In the data rows, the value 50 means zero.
Each row of this table is followed by its label. One hidden rule gives the labels. It looks at one to three of the table's principal directions, none of them among the few with the most spread.
[54 37 34 61 57 34 62 53 50 58 51 35 39 52 27 31 67 48 42 57 68 60 48 32 44 29 51 58 46 29 54 46] 5
[97 84 84 45 42 42 57 52 69 37 56 48 77 43 59 64 20 55 66 56 40 52 45 73 80 83 49 54 47 81 68 45] 2
[31 49 34 56 55 65 64 34 46 51 45 60 29 54 53 47 58 55 39 68 36 54 51 45 55 32 52 43 55 48 44 55] 3
[53 53 56 57 56 59 66 60 50 56 65 54 52 45 32 48 31 56 47 61 60 49 51 47 61 60 65 61 61 42 59 45] 4
[48 52 73 36 44 70 38 62 53 45 48 64 66 26 52 69 27 50 44 37 56 43 47 62 51 72 61 49 45 76 52 55] 1
[69 53 65 37 46 38 36 58 72 49 50 45 65 34 47 63 25 63 46 47 37 58 52 61 58 58 43 53 51 48 52 49] 3
[63 69 47 55 59 35 52 55 47 44 65 29 61 55 37 46 47 69 54 59 45 47 45 55 81 54 49 54 66 35 60 42] 3
[44 61 28 56 54 87 60 25 48 43 32 35 25 43 38 37 71 57 43 96 77 37 48 69 66 16 71 50 51 23 42 53] 5
[23 46 47 46 47 71 22 33 34 45 63 68 58 60 79 67 32 44 64 33 32 40 58 57 30 70 46 35 60 59 35 68] 3
[26 48 73 21 36 58 31 58 62 51 31 76 54 37 73 81 26 55 33 36  2 64 49 58 55 47 38 40 46 71 42 58] 2
[55 32 60 31 43 42 23 78 61 53 44 36 71 13 35 64 36 63 39 27 66 55 42 56 46 45 53 46 42 49 52 54] 3
[26 44 40 62 58 57 65 44 28 55 50 53 37 65 41 39 68 35 41 46 62 53 51 27 44 46 55 58 44 51 56 46] 4
[71 53 61 34 40 15 26 68 63 41 40 29 67 43 49 61 48 66 49 33 32 59 39 59 66 37 33 42 46 47 56 47] 3
[40 31 14 72 63 65 89 27 44 70 48 45 19 36 19 20 74 48 43 87 83 58 57 33 38 15 70 56 54 26 46 46] 4
[31 55 30 56 49 83 63 25 51 57 46 52 30 59 49 51 46 40 55 76 45 45 62 50 51 37 66 47 54 37 46 63] 4
[42 64 67 16 44 58 38 79 84 57 43 63 63 23 54 76 16 56 36 49  5 48 54 62 71 62 55 47 52 65 47 65] 5
[75 47 47 54 55 18 22 57 39 40 62 13 78 46 46 56 49 80 69 21 63 45 42 61 60 61 36 43 63 34 57 35] 1
[45 43 37 50 57 44 42 52 36 51 58 37 62 31 46 54 52 71 55 39 51 48 44 53 58 48 51 38 64 50 49 48] 4
[56 79 63 52 47 64 42 43 42 36 64 49 61 70 54 53 34 43 65 60 52 32 51 66 67 72 57 56 59 47 56 54] 4
[52 37 33 44 42 46 45 57 69 66 38 28 44 39 29 56 42 59 57 56 46 51 59 51 53 18 57 44 58 15 50 54] 2
[36 52 60 41 54 71 49 49 55 43 47 78 45 44 66 56 43 43 37 55 35 47 48 54 45 62 55 49 45 72 39 60] 2
[64 58 52 58 55 39 69 57 60 59 70 56 59 55 52 47 38 37 57 43 41 54 59 33 45 83 48 56 46 75 60 54] 1
[70 60 59 47 41 46 49 50 68 42 43 44 50 56 49 52 45 42 50 59 46 55 47 54 56 43 51 50 37 54 56 60] 4
[61 46 44 50 43 48 54 55 63 51 39 38 39 47 38 43 59 52 44 66 63 54 46 52 51 21 54 49 42 32 51 53] 2
[45 39 58 46 45 55 41 56 50 48 38 56 52 48 46 62 46 38 48 26 58 44 53 44 36 58 55 48 39 65 54 52] 4
[32 49 42 55 58 57 60 49 44 67 75 68 56 49 54 55 27 53 60 44 28 45 66 40 45 79 52 48 73 57 47 53] 2
[34 48 45 53 54 84 43 29 47 43 49 61 41 57 63 59 40 40 53 52 53 40 58 55 36 63 61 48 47 52 42 62] 4
[29 46 45 55 53 72 63 45 49 54 47 76 27 57 53 43 58 41 33 59 51 42 59 41 34 53 54 53 49 54 40 53] 2
[57 50 30 51 46 53 70 55 72 70 51 35 39 36 33 49 38 71 56 83 38 57 55 55 71 19 61 44 67 17 51 53] 4
[69 63 43 45 43 44 49 44 67 51 44 30 53 39 47 51 49 63 54 67 46 51 52 66 65 36 47 44 52 41 50 53] 1
[77 54 48 39 49 27 33 63 71 51 54 24 72 31 56 64 35 78 66 40 33 50 49 68 67 56 40 39 60 43 51 48] 5
[42 31 49 55 59 48 52 55 40 58 71 66 57 39 45 45 37 51 53 44 54 57 49 39 33 61 55 52 62 51 46 52] 4
[44 29 49 42 47 19 29 74 48 56 55 49 63 47 67 56 58 59 49 10 37 57 46 39 32 53 27 39 48 56 44 49] 2
[70 30 38 48 46 17 25 59 52 59 53 19 69 40 42 55 46 68 83 28 54 46 53 59 42 40 42 39 69 19 48 41] 2
[34 58 65 33 49 47 18 54 38 39 53 51 74 51 73 72 38 55 49 21 27 51 44 59 59 72 35 45 49 66 49 53] 4
[61 74 71 56 59 48 58 54 35 39 63 51 66 57 40 44 47 42 49 46 67 41 46 50 67 85 55 69 49 68 66 36] 4
[38 49 51 49 58 63 45 56 46 48 57 63 54 49 66 59 46 52 52 33 45 35 54 51 44 78 51 47 54 64 44 50] 2
[42 35 45 60 60 47 41 35 28 48 55 56 49 65 60 40 66 37 65 32 70 39 57 45 19 67 44 57 52 44 40 38] 1
[46 39 45 59 52 62 39 27 29 35 42 44 43 49 45 38 71 43 42 53 91 50 41 53 32 36 54 51 36 47 45 51] 1
[66 58 49 49 51 39 28 41 54 33 45 20 50 57 34 34 63 55 38 70 75 53 41 64 58 25 45 63 43 12 48 49] 2
[22 57 32 67 63 81 69 36 32 52 62 59 28 75 47 38 57 43 51 74 54 38 56 42 55 49 66 57 63 30 47 52] 4
[71 72 80 32 29 42 11 51 67 29 51 45 76 64 67 76 17 41 56 33 29 49 50 67 55 71 36 46 38 64 57 69] 5
[65 38 23 79 63 33 66 43 37 63 73 21 48 60 27 27 60 60 69 55 84 50 56 37 43 47 52 58 65 12 57 34] 3
[47 43 47 55 51 50 37 54 37 48 68 55 62 59 69 59 40 53 74 29 44 40 50 51 40 70 49 37 62 56 47 55] 2
[46 44 52 57 57 56 56 66 38 47 47 41 45 48 33 38 71 47 35 44 92 44 41 42 49 49 60 63 37 45 57 38] 4
[57 51 28 66 61 53 75 36 47 55 46 27 30 41 23 24 76 68 36 89 83 56 46 51 65 17 57 61 54 16 51 35] 3
[59 84 61 45 38 66 69 45 66 39 27 53 37 66 60 62 53 40 46 68 26 43 51 59 81 46 54 45 36 74 62 55] 2
[33 46 46 51 48 83 71 40 50 66 45 72 36 33 41 48 43 40 48 70 60 42 62 51 40 49 71 52 56 56 43 53] 4
[56 47 46 50 48 51 39 52 56 43 53 43 50 51 53 53 45 58 53 53 48 49 45 56 52 41 51 42 52 40 48 59] 2
[63 45 49 57 49 41 50 48 59 49 57 46 52 59 30 52 31 38 58 47 49 53 56 38 43 52 58 52 50 45 60 60] 2
[11 44 22 64 66 73 88 29 36 72 50 61 15 50 21 21 71 41 25 89 64 58 62 28 47 23 65 69 59 23 43 44] 4
[43 68 61 45 55 66 49 51 47 44 60 62 58 53 59 55 38 44 50 53 42 40 51 57 60 76 57 56 53 64 50 54] 5
[29 31 53 34 41 54 38 57 54 67 45 70 52 38 56 59 37 41 54 38 35 52 60 48 28 47 49 47 56 49 37 56] 2
[ 7 43 60 47 47 92 64 53 44 55 38 92 25 63 55 50 55 10 24 47 57 45 58 29 24 57 65 61 27 75 46 62] 4
[25  9 36 69 63 56 65 58 27 66 64 73 36 47 45 36 63 48 46 32 79 51 52 22 11 54 56 52 56 47 42 41] 2
[49 54 56 55 55 45 78 55 53 61 48 60 38 49 32 39 52 54 33 66 48 60 52 39 62 45 51 66 55 45 57 33] 2
[60 71 67 37 41 55 28 34 58 31 38 49 58 54 63 60 43 45 47 55 42 46 49 72 57 55 42 51 41 58 46 57] 2
[42 27 36 64 62 46 74 64 45 59 48 56 34 47 30 39 66 47 42 43 63 51 48 24 39 40 62 50 49 51 55 43] 4
[20 81 63 57 52 99 84 33 37 44 45 84 21 74 42 37 55 22 22 92 59 40 55 45 65 55 72 73 44 59 54 52] 3
[58 52 19 78 68 53 99 37 53 63 59 41 21 45 19 24 63 67 40 97 57 63 50 33 72 23 67 54 63 32 60 43] 3
[38 30 49 55 53 44 45 52 39 53 57 62 53 56 67 55 51 48 52 20 47 56 52 35 27 65 38 45 46 64 47 48] 5
[15 59 53 54 48 82 53 30 29 40 48 79 33 76 68 58 49 36 42 56 31 46 51 46 51 51 54 45 51 64 46 60] 3
[49 47 66 38 43 47 44 61 52 46 31 54 53 44 44 55 57 32 41 35 58 50 46 47 45 49 52 55 31 67 55 49] 4
[33 67 64 40 54 54 65 60 48 54 44 67 45 57 59 46 60 41 35 56 33 52 49 47 65 60 45 66 46 62 50 38] 1
[67 59 51 61 58 48 44 39 48 36 68 41 61 60 44 50 35 47 59 51 56 47 49 50 53 69 56 53 52 52 58 58] 5
[42 61 46 61 62 62 57 26 36 35 58 64 43 71 71 53 50 52 55 54 28 47 49 51 58 66 48 45 57 64 48 51] 5
[22 65 39 58 59 89 99 47 52 67 45 66 14 53 44 30 67 49 25 99 53 53 53 43 72 32 67 68 51 36 48 42] 2
[38 45 33 45 40 85 54 31 68 58 23 45 25 38 41 55 51 44 41 77 57 49 61 57 45 16 66 44 40 34 42 65] 4
[55 55 40 59 61 26 33 39 33 46 71 24 65 72 50 40 54 53 69 42 53 50 52 49 52 60 37 58 62 23 52 42] 2
[52 29 51 41 39 30 46 64 62 60 35 45 43 35 30 41 61 51 28 52 61 70 45 40 37 11 42 53 38 33 48 50] 5
[90 86 76 45 36 49 44 50 68 31 47 34 64 61 54 62 30 59 63 69 45 44 44 81 86 56 50 53 50 46 64 48] 4
[38 70 50 62 60 61 69 39 27 49 65 56 47 67 54 36 59 48 51 68 57 45 50 50 65 64 52 63 60 48 52 38] 1
[23 43 55 41 56 57 20 34 21 36 45 59 56 48 65 50 63 50 42 37 57 47 42 60 38 51 41 51 51 50 34 45] 4
Which label does each new row get?
[39 65 44 54 58 76 72 42 50 49 48 59 38 51 51 50 52 46 43 69 42 43 53 49 65 56 65 50 49 65 52 56] ~ 1
[32 32 42 53 51 50 49 56 34 56 44 46 41 50 41 38 74 46 40 42 77 51 46 39 36 33 50 55 43 37 47 42] ~ 3
[62 53 76 39 40 49 49 65 61 39 27 57 49 53 51 60 51 36 47 41 48 49 41 53 56 47 55 53 31 67 59 46] ~ 5
[78 41 39 64 51 31 46 45 55 47 58 30 52 58 43 40 54 54 68 49 69 48 51 50 37 46 48 47 53 31 52 48] ~ 2
[88 46 51 46 43 34 64 85 87 63 44 33 56 23 34 57 41 66 55 45 55 47 51 53 60 49 57 42 47 55 62 47] ~ 2
[53 60 54 33 48 52 56 61 75 55 26 37 40 28 31 48 53 65 23 80 46 60 46 62 79 19 53 62 45 27 50 42] ~ 3
[55 34 45 57 49 60 52 61 58 54 59 59 49 51 63 61 37 50 68 36 49 43 53 46 34 63 59 36 51 59 49 60] ~ 2
[75 72 58 43 47 36 49 64 68 48 48 30 63 54 48 53 47 49 59 50 44 44 50 58 71 61 48 57 44 50 61 47] ~ 3
[15 16 38 42 49 79 52 50 44 64 29 68 27 15 35 41 68 49 23 62 80 53 47 47 24 12 66 49 44 40 31 54] ~ 5
[53 49 25 67 65 43 91 50 61 76 73 49 37 42 23 24 48 55 45 83 50 60 62 30 53 45 59 62 67 31 52 48] ~ 5
[56 65 62 40 44 49 37 52 52 39 42 37 61 54 53 59 48 42 51 45 47 50 43 57 65 51 50 52 38 57 58 55] ~ 4
[57 41 45 58 67 11 43 59 32 50 76 48 74 47 61 53 49 77 63 13 30 52 47 42 50 81 28 41 73 63 51 33] ~ 1
[19 28 31 63 58 65 76 45 37 66 51 69 25 52 46 33 69 37 37 57 60 58 54 24 27 36 58 53 46 50 43 52] ~ 5
[69 63 45 48 48 44 59 37 74 53 53 41 48 51 43 43 37 44 58 84 31 63 54 55 61 35 54 54 52 36 50 63] ~ 1
[33 20 45 35 38 40 30 62 62 61 30 50 41 41 43 53 56 42 30 33 49 64 53 36 22 19 41 47 34 37 41 60] ~ 5
[68 67 56 43 47 36 60 73 59 56 60 41 67 36 51 58 36 72 66 57 26 50 43 62 86 54 52 42 68 54 58 45] ~ 5
[54 40 62 47 44 44 33 52 48 42 54 61 55 51 58 54 41 51 48 41 50 56 44 53 36 50 42 47 49 51 45 54] ~ 2
[64 36 57 44 48 30 45 61 46 53 35 36 58 20 32 40 70 64 41 43 85 55 40 58 47 34 44 57 46 43 49 27] ~ 4
[88 29 57 36 31  3 45 85 79 65 35 26 61 22 34 52 49 73 57 44 48 72 38 56 56 10 38 42 49 30 56 39] ~ 4
[62 55 65 42 47 28 50 80 55 54 56 49 70 41 55 58 46 56 52 24 40 50 45 47 59 71 41 47 48 75 60 44] ~ 3
[55 38 33 56 50 36 22 39 39 40 52 22 55 59 52 51 60 60 64 37 60 48 45 54 43 35 42 38 53 27 47 54] ~ 5
[51 56 69 49 46 35 45 73 44 60 83 70 77 59 61 64 16 49 68 17 28 42 61 43 45 99 41 50 69 71 57 48] ~ 5
[33 81 60 51 56 99 75 38 59 45 51 76 31 60 50 46 39 31 24 88 52 40 58 53 64 71 71 70 40 63 51 60] ~ 2
[75 52 35 66 47 29 48 35 47 50 63 23 58 60 54 49 49 71 73 49 53 53 53 56 55 47 36 39 62 35 55 44] ~ 1
[64 58 53 57 49 47 56 58 46 46 54 40 55 56 47 58 43 65 68 48 47 42 45 58 72 52 56 43 63 44 62 40] ~ 5
[46 43 52 53 53 67 37 47 41 41 47 50 51 59 54 57 50 37 60 31 71 33 52 51 34 67 60 51 43 52 50 51] ~ 5
[28 48 16 58 56 64 73 35 49 65 43 44 23 47 44 38 70 62 40 80 44 54 57 44 58 18 54 45 60 28 41 50] ~ 1
[43 41 47 52 46 43 28 37 37 45 52 48 55 70 64 57 50 38 66 27 45 48 55 46 30 55 39 44 49 49 47 55] ~ 4
[69 42 36 59 60 21 68 56 52 64 58 29 52 32 27 30 61 74 53 66 62 63 46 48 62 31 47 57 65 24 53 30] ~ 1
[35 53 69 46 57 66 53 58 47 50 67 81 56 46 54 48 33 36 34 50 52 51 51 44 40 82 56 66 47 69 47 55] ~ 2
[48 76 64 30 30 54 20 44 58 33 31 37 54 67 64 61 52 37 42 55 36 49 46 68 64 36 39 48 31 48 50 66] ~ 1
[48 44 37 71 59 42 61 47 28 56 75 51 55 71 56 47 50 50 79 31 49 40 56 36 42 74 50 45 69 51 56 42] ~ 1
[36 58 48 47 51 76 78 56 61 63 49 73 34 39 51 45 49 47 38 78 43 45 56 50 56 50 64 53 54 58 44 54] ~ 2
[30 55 48 48 53 81 47 46 44 49 47 52 44 48 43 54 45 47 42 59 63 37 53 55 55 53 66 55 51 42 48 54] ~ 3
[43 24 47 30 36 39 29 58 71 59 34 56 51 39 68 65 44 40 53 33 21 66 51 46 24 28 40 33 36 56 37 71] ~ 5
[45 55 43 43 49 64 58 53 66 58 48 57 43 37 54 56 41 58 47 66 32 46 56 57 58 46 56 42 57 51 43 59] ~ 4
